In the rows, zero is written as 128.
First come named turns, each shown by rows before and after it. For each pair of rows after them, which turns, in which order, take the first row to the second? The first pair is done for you.
pufod:
[ 78 132 107 119 121 110 106  72 127 126 120  52 156 102 121  97 159 126
  46 153  75 119 124 106 159 149 131 124 186] |-> [ 67 132 134 133 133 127  99  71 139 133 111  64 176 120 153 111 177 108
  78 133  61 107 122 104 151 140 113 122 189]
[113 108 153 118 151 122 139 105 121 114 146  74 119 112 119 108 121 125
 100 171 138 120 102 115 139  97 152 120 140] |-> [105 107 176 130 162 135 134 102 131 121 133  85 142 126 150 121 134 107
 133 147 123 106 102 115 133  89 141 119 142]
[125 108 149 129 146 119 139 125 148 136 109 131 136 145 155 119 137 111
 155 108 129 116 123 137 124 121 118 121 107] |-> [132 124 130 130 127 120 135 131 140 144 112 150 133 141 153 131 125 111
 165 104 132 122 141 138 116 122 115 130  96]
nulek:
[138 138 111 110  96 121  91 115 100 149 137 117 150 102  84 123 157 136
 103 156 120 135 116 117 157 142 164 128 138] |-> [153 144 140 118 111 145  91 139  79 152 146 137 160 101  99 132 149 127
 128 137 128 129 113 121 149 124 176 120 135]
[170 145  56 128  58 120 108 154  61 164 153 166 131 129 132 120 105 166
 115  84 147 137 158 128 134 153 134 128 131] |-> [166  83 172 147 140 161 105 154  60 120 175 127 138 116 177 130 127 125
 112  64 121 116 107 135 147  87 128  88 157]
[144 138 123 145 128 127 118 141 121 132 131 164 121 114 150 151 124 119
 170  99 138 132 159 146 113 112 117 141 101] |-> [127  97 144 143 156 121 118 109 146 106 136 122 111 108 152 143 149 102
 133 112 117 131 134 142 126  94 103 130 115]
[125 121 142 115 130 127 136 138 126 124 135 111 143 141 120 111 127 146
 121 141 121 112 108 112 137 145 152 115 140] |-> [126 130 130 116 122 125 135 144 126 129 131 117 143 143 112 110 123 150
 124 141 125 115 113 110 133 152 156 117 137]
dola:
[125 143 120 148 119 130  92 112 134 125 124 138 140 127 148 152 134 126
 128 131 103 126 137 135 137 123 125 132 137] |-> [124 138 111 144 124 118  93 105 146 121 118 127 134 131 141 142 138 129
 113 140 108 123 131 130 141 129 127 131 135]
[104 139 118 123 113 171 131 121 116 123 143 142 141  87 137 162 134 100
 109  74  72 122 114 145 131  96 105 136 147] |-> [ 95 117  89 108 133 123 150  87 177 119 130 101 114 113 123 138 147 110
  69 116  87 121 100 130 138 128 103 140 132]
[127 139 118 100 166 127 118 101 123 137 109 128 101 142 119 130  75 102
 130 167 141 134  98 116 124 123 119 138  97] |-> [126 154 134 105 150 156 107 118  87 140 116 152 121 127 121 140  68 100
 142 145 129 134 104 121 122 112 121 132 110]
[112  94 106 154 142 120 115 141 151 123 127 111 143 109 147 123 161 112
 115 155  61 133 139 129 122 147 114 102 154] |-> [120  92 118 164 153 124 115 151 153 127 130 128 135 113 167 137 156 106
 142 139  69 129 147 136 114 133 108 105 139]
sok:
[117 118  74 110 131  93 132 113 143 145 143 150  84 112 124 110 147 147
 130 100 169 136 126 115 105 124  87 133  95] |-> [ 98 110  87 117 117 119 115 103 119 129 151 145 100  84 129 123 157 131
 114  87 134 139 128 120 110  98  69 137 122]
[119  85 195 153 130 149 133 140 104 129 126 162 105 120 127 135  95 120
 140 142 130 146 101 141 115  97 148 132 117] |-> [128  88 186 150 136 137 138 146 114 137 120 166  96 136 124 126  89 126
 149 151 145 144 102 133 108 110 159 136 105]
[116 152 146 125  89 152 127 149  84 131 134 129 164 126 116 118 130 142
 117 123 117 130 105 123 141 140 159 121 163] |-> [136 147 119 121 117 107 144 148 141 146 120 127 135 166 119 103 124 159
 130 143 157 127 107 113 129 172 170 124 123]

Each pair is two turns apart.
[115 164 150 134 109 119 134 189  78 138 132 120 136 115 151  94 113 127
 155 120 164 114 128 102 128 112 183 127 114] |-> [105 113 180 144 154 115 139 161 125 109 137  86 117 109 177 103 143 104
 137 124 151 107 112 102 135  82 158 119 111] : nulek then dola
[110 152 115 147  55 148  98 107  56 148 122 140 156 113 116 128 118 124
 107 119  67 135 156 134 130 139 115 153 170] |-> [141 137 133 168 102 144 102 123  91 152 119 182 129 129 170 163 103 105
 180  87  98 124 180 146 108 103  99 157 115] : dola then dola
[138 116 137 113 145 110 140 133 118 137 133 101 112 141 102  98 103 157
  99 178 167 119  89 110 131 155 176  86 117] |-> [136 107 178 150 152 161 112 142  98 130 140 157 132 106 167 162 109 109
 174 108 136 115 121 136 113  78 125  99 105] : sok then dola
[126 108 123 142 141 118 139 104 133 149 164  93 102 105 112 105 144  91
 110 149 137 121  87 155 142 137 113 128 140] |-> [150 131 147 149 145 146 136 146  90 162 171 130 117 102 125 112 120  96
 155 121 152 114  95 162 132 125 127 122 130] : nulek then nulek
[136 101  85 119 115 118 126 133 104 117 150 124  80  86  93 144 118 125
 107 149 138 147 140 134 141 101 122 147 109] |-> [118  72 146 123 161 127 128 121 134 100 144  92  99 106 122 138 151 106
 106 145 117 130 103 127 145  93 115 128 128] : pufod then pufod
[137  93 119 124 135 102 140 101 118 128 119 116  94 127 127 136 127 147
 102 133 146 122 116 144 148 135 141 137 126] |-> [133  84 127 132 139 108 133  97 118 124 127 120  92 119 139 149 136 136
 110 122 132 121 119 152 147 114 125 141 127] : dola then nulek
[158 117  93 121 142  99 155 121 126 112 120 139 121 156 118 111 113 128
 113 149 160 134 139 117 118 148 125 142 110] |-> [168 123 113 123 149 116 155 139 113 120 121 150 129 164 128 114 107 128
 132 137 166 126 135 122 113 145 135 136 109] : pufod then nulek
[132 123 107 128 125 116 137 134 107 137 125 127 111 123  99 124 125 132
 124 132 140 135 127 127 139 134 129 121 135] |-> [123 112 139 133 149 123 138 128 123 128 124 113 121 136 118 119 140 121
 126 131 129 124 110 126 140 130 126 111 141] : pufod then pufod
[123 138 107 128 126 111 144  81 160 149  96 114 121 158 137 141 144 163
 123 110 122 126 132 131 106 128 119 124 135] |-> [129 124 156 135 154 134 140  97 147 140 107 116 129 150 158 149 143 153
 136  95 121 116 119 136 105 103 123 109 139] : nulek then nulek
[134 124  73 132 148 104 141 121 166 146 102 121  89 140  92 118 118 155
 118 154 143 148 145 112 124 144 120 142  97] |-> [114 148  75 125 106 132 128 127 111 145 106 115 122 123  68 108 116 160
  94 154 115 155 138 114 134 151 129 139 138] : dola then dola
[141 167 100 129  96 131 127 133 126 153 118 158 141 129 154 140 112 141
 162 101 138 126 130 141 113 140 108 142 114] |-> [141 151  86 124 114 107 137 119 164 154 111 143 123 140 154 132 119 142
 154 117 149 128 126 133 114 152 106 142 102] : dola then dola
[139 118 148 130 123 139 109 125  95 105 152 116 118  85 114 134 132 123
 101 121 116 134 129 146 139  78 121 127 141] |-> [160 126 161 117 144 132 122 150  93 118 152 110 120 117 107 109 118 141
 105 133 148 123 110 136 140 105 156 112 133] : sok then pufod
[143 140 201 117 142 150 138 134 106 137 144 111 151 135 133 155 131 102
 133  93 145 134  92 106 156 131 115 113 129] |-> [118 127 160 110 127 121 136  85 149 123 132  83 134 132 120 151 154  98
  95 118 128 141  96 102 166 144  86 130 135] : pufod then nulek
[ 83 150 115 124  87 135 110  95 144 132 107 118 153 150 134 125 156 115
 119 127  98 119 139 127 117 154  88 127 161] |-> [113 176  95 119  69 142 114 132  98 145 117 154 149 137 113 128 119 134
 138 122 122 127 158 138 112 155 113 129 145] : nulek then pufod
[103 134 115 129 109 129 125 113 135 133 121 137 138 122 143 135 140 115
 133 107  97 138 147 133 124 118  99 146 138] |-> [106 130 128 133 119 136 124 116 132 130 126 138 144 123 149 138 142 111
 135 106  96 136 142 132 125 110 100 143 141] : nulek then nulek
[108 110 171 130 142 164 111 127 123 115 137 108 142 123 153 137 143  97
 118 138  97 134 114 127 131 115 119 131 155] |-> [ 95 129 106 118 101 129 118 104 143 132 120 107 135 136 124 126 144 116
  96 161 104 144 136 120 134 156 115 151 148] : nulek then pufod
[119 131  97 154 113 126 129 114 135 131 115 165 128 100 155 155 129 111
 155 102 114 134 172 143  95 109  88 136 114] |-> [124 123  92 154 115 128 123 113 122 119 124 162 118  87 148 156 125 113
 142 106 114 140 172 148 101  98  91 134 115] : nulek then pufod
[124  99 134 141 137 159 135 119  86 109 178 137 142  65 125 154 101 115
 103 116  98 130 127 157 106  66 134 137 127] |-> [164 104  99 128 170 104 163 137 151 138 159 142 107 128 120 128  79 148
 126 141 172 123 126 143  92 126 167 134  67] : sok then sok
[149 120 121 128 172 123 126 127 149 130 123 153 113 151 157 153 119 119
 162 111 137 123 153 135 123 113 110 137 100] |-> [124 111 140 129 151 151 110 111 112 109 137 134 132 116 146 156 136 104
 126 104  95 130 142 140 137  87  96 136 141] : nulek then sok
[136 118 107 127 144  88 148 116 186 132 109 121 103 156 136 123 132 126
 134 143 158 124 132 121 113 145 120 128  98] |-> [146 106 158 133 174 113 147 133 169 122 119 121 114 149 161 130 133 117
 153 126 153 117 117 126 117 118 125 113 103] : nulek then nulek
[ 92 137  74 116  91 105  80 121 126 142 110 112 165 168 139 137 196 112
 138 117  85 139 118 123 118 162  88 155 150] |-> [121 134 103 129 128 116  82 149 131 147 113 147 155 179 175 158 181 101
 196  90 112 129 129 129 102 133  90 151 117] : dola then nulek
[115 157 124 115 130  93 159 116 164 151 109 127 140 171  89  94 134 151
 111 138 155 118 117 107 127 196 140 117 141] |-> [133 156 171 141 151 130 149 148 145 156 114 171 157 169 139 133 126 128
 188  89 156 107 135 120 109 151 129 115 122] : pufod then dola
[138 127 171 135 162 143 154 137 119 142 130 118 139 174 127  88  97 146
 153 153 138 131  76  90 121 148 185  84 113] |-> [127 133  94 132 136  99 154 102 176 159 107 126 117 186 124  99 104 150
 156 165 138 138 115  89 110 173 148 116  83] : sok then nulek
[ 87 111  95 135 125  71 159  76 218 158  88 115 149 164 146 115 153  94
 146 112  95 109 141 118 128 133  81 138 122] |-> [ 70 139 105 141  72 122 130  88 134 150 105 136 184 110 133 136 150  85
 141  83  52 121 154 135 136  99  76 146 167] : pufod then sok
[136 115 115 136 110 130 150 132 103 117 149 126 111 103 130 144 119 118
 119 149 139 129 141 144 116  99 123 149 124] |-> [142 118 112 134 118 118 155 138 115 121 143 130 101 115 126 138 114 125
 124 155 156 127 142 138 115 108 132 148 113] : sok then sok
[113 153 117 135 109 127 130 131 140 154  98 155 172 183 145 130 149 136
 171 114 125 120 147 103 118 162 131 132 139] |-> [129 121 184 142 154 158 129 153 110 130 123 145 168 161 161 138 141 117
 171 102 122 116 123 109 125 113 138 108 147] : pufod then nulek
[127 140 161 138 166 143 148 111  65 115 112  85 110 109 143  75 143 106
  95 145  98 127  80 109 150 136 147 117 154] |-> [145 135 162 156 200 130 152 117 113 131  98 127  96 137 193 110 143  87
 169 113 120 116 109 114 121 117 123 127 106] : dola then pufod
[114 115 115 117 109  95 119  98 153 117 145 108 101 102 116 135 132 119
  78 150 113 140 113 118 121 125 118 137 131] |-> [138 133 147 136 111 137 109 146 102 127 157 157 117  87 143 164 110 109
 138 107 123 134 130 135 106  89 126 137 116] : dola then sok
[ 88 106 184 136 158 131 123  96 149  89 132 142 148 154 145 153 152  97
 121 118 124 107 103 117 122 117 111 104 113] |-> [ 77 121 133 134 122 115 115  72 166 102 116 154 144 155 139 160 160 100
 119 125 115 115 134 115 118 133  91 126 102] : pufod then nulek
[136 122 143 114 162 114 141 136 154 135 126 103 122 158 130 103 128 137
 121 144 166 112 105 111 126 155 148 115 126] |-> [131 135 148 126 152 128 131 143 154 148 116 132 141 165 154 120 134 123
 164 121 157 107 122 117 110 151 134 124 121] : pufod then pufod
[118 119 107 145 120 130  90 127 140 149 116 115 110 102 142 143 123 125
 124  89 150 135 196 134 106 111 125 128 145] |-> [122 113 101 141 127 118  96 117 157 147 111 102 102 110 139 138 127 129
 111 104 156 135 193 130 111 120 122 128 143] : dola then dola
[145  95 152 143 156 134 136 143 138 111 127 106 109  88 138 147 103 111
 148  96 126 112 147 141 143 113 108 127 112] |-> [125 126 114 126  98 130 130 137 103 115 124  97 127  80  89 121 105 136
 104 116 109 125 145 131 153 154 125 135 146] : dola then nulek
[116  78 178 130 164 124 117 111 141 113 159  91 110 148 145 127 148 140
 115 138 137 148  96 114 165 130 129 104 152] |-> [ 95 104 185 137 131 149 101 116 113 124 148 108 148 146 152 135 157 134
 134 117 109 146 103 114 164 135 126 107 176] : pufod then dola
[ 92 127  81  95  94 135 108 106 114 111 146 104 148 142 106 132 166 103
  96 124  89 153 116 126 135 152 118 137 163] |-> [104 132  98  85 106 135 119 134  96 116 151 100 155 163  95 112 155 121
  97 134 110 150 100 121 135 170 150 122 165] : sok then pufod
[134 111 125 113 140 139 144 138 119 120 131 136 103 116 116 122  96 126
 118 151 137 137 122 124 124 101 119 129 131] |-> [128 117 107 111 130 128 146 129 135 124 125 132 102 125 110 117 104 128
 113 160 136 137 124 120 125 115 117 138 132] : pufod then nulek
[160 122 119 123 129 136 132 136 114 116 154 140  92  97 136 158 110 108
 140 115 143 143 148 133 120  89 101 142  92] |-> [151 145 122 114  95 151 129 140  70 116 160 126 120  85 102 138 109 123
 108 129 131 147 129 130 135 108 122 132 130] : dola then nulek
[126 136 122 134 115 132 109 138 119 149 121 134 143 120 120 134 131 134
 137 116 119 138 144 124 144 133 117 138 132] |-> [134 118 153 135 145 142 115 143 127 142 126 125 141 126 132 130 135 132
 143 115 123 133 129 124 141 121 122 126 127] : sok then nulek
[140 145 123 141 125 123 121 125 148 149 114 144 135 148 143 117 124 129
 145 116 111 116 163 146 118 153 109 140 117] |-> [125 140 150 134 117 142 115 122 123 136 123 117 156 133 131 106 136 127
 110 121  85 120 135 142 136 149 115 130 154] : nulek then dola
[132 124 159 137 157 152 114 143 133 129 133 147 134 118 158 141 135 100
 152 106 139 122 128 132 134  98 114 108 111] |-> [117 107 133 130 150 130 112 107 160 116 132 119 113 108 142 133 153  96
 113 128 121 128 127 128 144  96  93 116 116] : pufod then nulek
[117  91 151 143 172 127 124  87 156  84 145 111 118 103 167 143 142  81
 113 117  84 127 128 143 131  67  96 128 128] |-> [118 129  49 120 108  78 132  77 163 106 129 116 101 116 109 120 126 122
  82 154 107 140 155 128 130 131 110 156 116] : nulek then pufod
[ 86 105 115 121 117  99 118 117 149 138 119  70 128 157 132 103 106 108
 122 133 118 116 105  94 127 168 117 113 147] |-> [108 108 167 135 144 134 116 152 118 138 131  97 145 155 154 117  91 100
 164 104 125 108  98 104 121 139 133 100 144] : nulek then nulek
[127 110 121 136 157 115 143 127 155 120 118 133 105 137 138 116 124 128
 132 147 142 113 120 118 129 133 131 116 119] |-> [110 106 138 143 146 139 125 120 139 111 122 135 121 117 152 129 140 112
 134 131 109 113 119 124 133 110 110 121 139] : pufod then sok
[133 116 107 121 121 113 140  73 177 127 129 127 123 137 116  91 161 163
 139 143 120 168 118 147 133 124 124 133 132] |-> [157 134 113 131 105 135 128 104 132 137 139 168 127 115 122 116 136 161
 175 112 130 174 143 161 123  93 127 138 121] : dola then pufod
[157  96 112 133 122 133 133 113 106 128 117 171 137  82 126 122 116 115
 134 109 146 141 134 116 117 112 143 132 115] |-> [155  87 130 131 130 141 137 113  95 121 125 158 141  81 121 112 116 116
 118 115 144 138 119 116 126 106 152 121 127] : nulek then sok
[ 90 131 146 136 175 122 141  83 195 173 117  77 148 179 155 100 142 153
 121 141 143 121  93 111 131 175 148  83 155] |-> [126 179 135 159 133 162 120 140 120 197 125 171 161 146 171 153  98 147
 207  78 154 127 151 138 107 132 146 104 127] : dola then pufod
[ 94 111 139 117 121 146 111  92 137 123 121 122 137 119 135 127 141 118
 121 134 108 123 133 105 116 108 106 123 150] |-> [111 129 146 121 118 161 108 126 109 135 121 149 148 124 138 135 120 119
 154 117 120 119 143 108 106 104 119 119 142] : nulek then nulek
[110 148 105 109 110 111 125 116 159 146 100 137 127 158 115 104 138 139
 137 136 130 131 131 143 119 153 131 140 134] |-> [127 152 152 119 134 140 122 152 128 150 109 155 137 155 130 111 122 136
 169 114 140 124 123 149 114 129 150 122 132] : pufod then nulek
[126 126 190 143 144 176 115 104  85 141 113  91 146 126 177 104 153 148
 158  96 100  97 101 125 143 127 126  99 142] |-> [112 131 124 124 119 134 128  70 125 147  98  62 127 139 140  76 162 170
 108 142 105 105 104 113 151 177 125 109 143] : pufod then dola
[103 118 197 115 160 171 134 133 130 127 104 128 163 142 156 120 151 109
 136 129 121 128  93 123 127 139 132 103 139] |-> [108 111 195 114 167 162 140 130 147 127 105 126 153 148 158 123 149 110
 138 128 128 125  98 121 124 142 128 105 130] : dola then dola
[133 139 135 134 134 147 137 151  94 138 135 140 134 132 126 124 114 135
 134 125 145 123 105 129 118 133 151 114 133] |-> [118 134 100 125 115 121 142 128 119 137 125 123 123 131 106 116 124 141
 106 145 139 127 111 121 124 155 141 126 136] : nulek then nulek
[113 146 104 146  97 123 120 106 131 143 117 149 142 126 126 142 149 117
 147 115  99 140 151 136 119 136 106 154 131] |-> [127 155  93 133  87 119 125 120 101 140 133 142 131 116  95 127 128 138
 121 131 116 146 145 136 126 148 133 151 137] : sok then pufod
[104 134 111 132 102 124 111 119 149 145 126 123 149 122 133 142 156 113
 130 114 100 120 142 113 130 134  94 128 148] |-> [107 135 119 133 103 124 107 121 146 143 126 133 148 121 138 146 156 113
 138 109 101 123 144 116 129 128  96 127 143] : dola then dola
[121 158 154 117 140 129 142 152 138 150 113 133 159 173 139 109 131 132
 160 118 148 111 109 124 123 171 149 116 127] |-> [101 157 164 125 121 153 124 142 119 137 116 141 177 151 151 131 149 113
 159  98 113 117 116 136 124 150 124 121 147] : sok then dola
[169 113 159 107 159 117 151 149 126 133 142 120 115 150 134  87 120 157
 126 139 171 125 101 100 157 153 179 112 118] |-> [147 110 140 104 153 100 151 119 166 133 130 102 117 161 138  85 145 157
 112 149 152 124 101  91 157 169 155 119 123] : pufod then nulek
[ 68 182  79 112 113 112 135 136 124  99 137 107 131 124 121 118 115 145
 118 138 140 156 120  88 136 129 150 123 147] |-> [ 75 192  96 122 108 135 129 158  97 103 141 137 142 113 138 139 102 137
 149 111 136 153 132 100 134 109 147 121 144] : dola then dola
[145 109 114 137 122 146 117 143  89 125 127 134 121 112 113 140 128 130
 107 131 129 134 138 124 118 105 131 126 105] |-> [149 102 112 134 133 137 122 142 107 124 125 136 110 115 123 142 129 129
 120 129 140 130 138 119 116 105 125 124  91] : dola then dola
[101  87 119 117 190 119 147 122 151 119 103  74 153 178 177 109 172 110
 120 142 156  93 139 116  93 121  88  92 119] |-> [ 99 117  75 123 155 114 141 120 156 136  89 107 161 184 179 125 167 113
 150 128 155  99 173 117  79 132  73 110 111] : pufod then nulek
[142 143  88 130 100 109 119 118 115 140 140 151 120 102 125 147 106 122
 128 119 134 144 150 140 118 117 100 116 139] |-> [137 121  92 120 113  93 133 102 136 127 139 115 108 110 109 129 115 128
  93 145 134 140 131 131 125 128 106 105 146] : dola then pufod
[131 119 143 142 150 138 111 138 134 158 130 153 134 129 139 157 113  97
 126 126 100 120 131 120 127 110 122 116 147] |-> [149 129 133 133 160 131 122 150 143 169 126 159 130 147 130 148 103 109
 135 132 122 118 130 112 124 130 139 116 135] : sok then sok
[124 127 110 156 112 114 111 124 135 135 127 158 149 133 162 148 141 107
 146  84  88 108 160 109 138 114  84 132 121] |-> [115 130  86 131 102  88 126 112 142 133 122 117 143 152 118 104 143 139
  85 129  98 112 133  91 152 163 115 123 139] : sok then dola
[139 140 153 127 153 169 121 104 108 121 148 136 116 113  90 119 130  98
 135 113  92 115 117 137 125  62 121 144 104] |-> [145 129 146 125 173 148 126  98 143 121 143 129 100 119 101 117 131  94
 139 119 106 108 119 136 120  66 117 147  82] : dola then dola
[132 146 102  94 119 110 111 130 124 140 112 112 131 134  97  93 138 140
 106 160 139 135 104 122 125 167 141 140 125] |-> [145 132 130 126 146 129  99 141 135 140 115 154 126 125 159 145 140 105
 175 112 130 129 136 142 106 113 109 149  94] : sok then dola
[ 96  71  75 106 112 112 129  79 166  87 106  93  97 156 130 143 157 129
  89 146 109 121 121 121 144 141  91 149 118] |-> [136 120 125 127 103 179 112 165  60 108 124 180 137 139 154 178 113 126
 178  82 125 119 141 142 123  97 117 138 113] : dola then sok
[114 115 158 126 137 153 130 122 134 118 124 113 150 133 150 123 158 110
 130 114 117 120 101 128 133 127 127 113 144] |-> [131 130 148 119 142 137 137 142 138 135 122 120 141 156 144 108 143 124
 141 124 149 117 100 123 128 151 150 110 127] : sok then sok
[125  94 160 141 148 135 117 129 117 128 157 140  93 104 131 126 126  96
 122 123 117 123 133 126 130 106 104 110 120] |-> [149 112 155 132 151 130 129 152 111 144 151 152  91 128 120 107 107 118
 135 133 153 119 130 119 126 132 136 106 105] : sok then sok
[126 141 103 120 134 108 129 112 149 127  97 131 149 156 128 116 142 108
 126 136 121 136 134 124 121 145 108 141 121] |-> [121 152 105 117 115 120 124 117 124 125 102 129 162 144 118 113 144 108
 117 136 110 140 129 124 125 149 110 143 140] : dola then dola
[113 123  94 108 107 111 136  89 154 146 119 120 107 124 105 116 141 146
 119 168 102 127 126 118 125 167 124 122 134] |-> [149 147 115 111 110 139 134 143  91 155 136 156 112 117 100 119 101 157
 153 149 129 127 133 128 118 156 159 113 125] : nulek then pufod
[158 139 131 119 134 139 141 171 100 151 142 134 130 134 123 135 117 132
 126 132 137 113 120 116 126 115 157 120 127] |-> [163 129 126 118 148 128 146 164 118 153 139 131 113 139 130 135 117 131
 133 135 148 109 121 117 122 117 151 123 115] : dola then dola
[124 132 123 112 117 112 143 150  97 122 141 101 127 111  87 114 103 149
  87 146 137 127 122 110 135 139 157 122 141] |-> [105 119 180 126 155 131 141 142 126 116 131  93 157 135 136 120 135 124
 114 128 118 108 101 105 130 131 143 110 155] : pufod then pufod
[116 137 114 112  95 100 152 117 110 140 131  97 141 102  99  72 130 113
  94 143 103 119  85 158 148 137 140 115 162] |-> [120 127 101 110 111  80 159 109 151 144 123  92 123 121 108  72 138 112
  98 155 116 113  89 154 145 146 134 116 140] : sok then sok
[118  96 143 119 143 127 142 133 119 111 149  88 123 130 118  98 149 138
  81 148 119 123  89 123 135 127 138 105 148] |-> [113  96 175 133 163 143 136 135 140 120 137 106 140 148 159 118 162 119
 128 121 108 111  95 125 120 116 123 105 140] : pufod then dola
